Rows swapped in pairs by one turn or mirror: which row each one swaps with
gabur: -12, -9, 31, 14, -23, 8, 6, -20, 1, 36, -25, -23, 1, 13, 16, 20
Neti: 18, -13, -22, -11, 5, -8, -21, -17, -54, 27, 25, 11, -21, -1, -14, 2
vozit: 43, -33, 8, -26, 12, 9, -9, -3, 15, 31, 14, 12, 25, 29, -7, -11
rimip: -12, -18, 14, 7, -35, -2, 13, 21, -18, 18, 2, 31, -1, -9, 3, 24
Dovir: 32, -20, -17, -11, -15, -8, -28, 7, -8, 18, -28, -20, 14, -35, -13, -3
duzos: 42, -7, -2, -16, -13, -10, -20, 3, -2, 23, -33, -23, 20, -23, -17, -5
Nud: 9, -16, -7, 26, -26, 21, -33, -25, 32, 25, -4, -15, -8, 6, 9, -11
tinaz: 3, -3, -3, -30, -20, -5, 4, 16, -23, 12, 29, -10, -21, 21, 19, -15
selo: 21, -20, -10, -6, -15, -23, -17, -21, -22, -15, 24, 29, -10, -2, 18, 10
pov: 31, 9, 6, -11, 3, 34, -47, -3, -14, 37, -10, 18, -21, 18, 1, 13
Nozif: 16, 7, -17, 42, -8, 15, -35, -1, -6, 18, 2, 22, 21, 22, -2, -9
Ruvo: 2, -14, 23, -17, 23, 2, 7, 31, 6, 27, 0, -11, 28, 27, 3, 2
piz: -2, -21, 8, -25, -1, 0, 0, 30, 0, 18, 14, -38, -5, 11, 17, -19
Dulu: 38, 16, 9, -14, -14, 24, -35, 2, -12, 28, -7, 28, -24, 14, -6, 10
gapa: 9, -28, -1, -2, 11, 15, -19, -40, 14, 27, -5, -28, 4, -5, -29, 22
fonol: 34, -17, -20, 10, -6, -14, -24, -7, -35, 44, 9, -6, -3, 10, 33, -28
vuku: 4, -20, 23, -24, 15, 4, 2, 31, 7, 33, 3, -5, 22, 33, 1, 2
ven: -12, -11, 16, 4, -12, 15, -4, -33, 4, 2, -1, -6, 28, 14, -29, 21
mir: 19, -13, 6, 4, 24, -12, -20, -38, 12, 4, -8, -10, 30, 26, 9, 15
lodok: 13, -18, -11, 14, -40, -6, -5, -14, -16, 19, -6, 42, 24, 0, -21, 2
duz: 50, -22, -18, 15, 6, -11, -13, -3, -9, 48, 4, -9, 18, 3, 34, -18
nozos: -1, -27, -18, -16, -6, 43, -31, 5, -16, 6, 21, 27, -17, -6, 4, 6
magod: 0, -9, 9, -9, 25, -4, 9, 37, 6, 26, 7, -18, 21, 26, 10, 2
repaf: 10, -33, -8, 16, 6, 16, -30, -42, 18, 20, 2, -25, -4, 2, -19, 9
rebe: -17, -16, -14, 10, 4, -19, -21, -27, -35, 7, -4, 27, 6, 14, 0, 26
maz: -13, -20, 12, 5, -41, -6, 9, 23, -20, 23, -5, 29, 7, -3, -1, 19
Dat: 1, -5, 3, -26, -14, -11, -1, 22, -27, 11, 23, -19, -18, 16, 19, -24
zil: -11, -16, 13, 18, -29, -1, 12, 19, -11, 23, 1, 22, -8, -5, 13, 32
giz: 28, -29, 12, -32, 0, -11, 3, -10, -48, 16, 34, 8, 6, 8, 2, 4
tar: 57, -46, -4, 11, -5, 4, -17, 7, 8, 27, 16, -2, 13, -14, 24, -4
Bome: 9, -34, -12, 2, 22, 17, -15, -12, -25, 36, -29, -15, 42, -8, 4, 11
ton: -8, -9, 19, 9, -22, 4, 14, -25, -1, 36, -27, -28, 12, 16, 11, 21
pepel: -20, -4, 18, 21, -30, 10, 1, -2, -28, 41, -18, 0, -9, 13, 20, 20
tez: 28, -10, -22, -9, -9, -9, -27, 3, -2, 14, -31, -17, 16, -35, -14, -4
naza: 7, -51, -1, -28, 26, -11, -16, -17, 13, 3, 16, -9, 2, 8, 8, 20
Zosa: 36, 6, 2, -14, 6, 27, -41, -6, -11, 38, -11, 26, -24, 13, 7, 17
Vola: 15, -2, -24, 33, -28, 21, -30, -9, 25, 19, 9, 14, -8, 9, 11, -9
pabim: 24, -25, -24, 6, 9, -11, -27, -24, -50, 29, 23, 6, -16, 3, 1, -7

Bome is swapped with nozos
tar is swapped with Nozif
ven is swapped with giz
pepel is swapped with piz
Nud is swapped with fonol
pabim is swapped with repaf

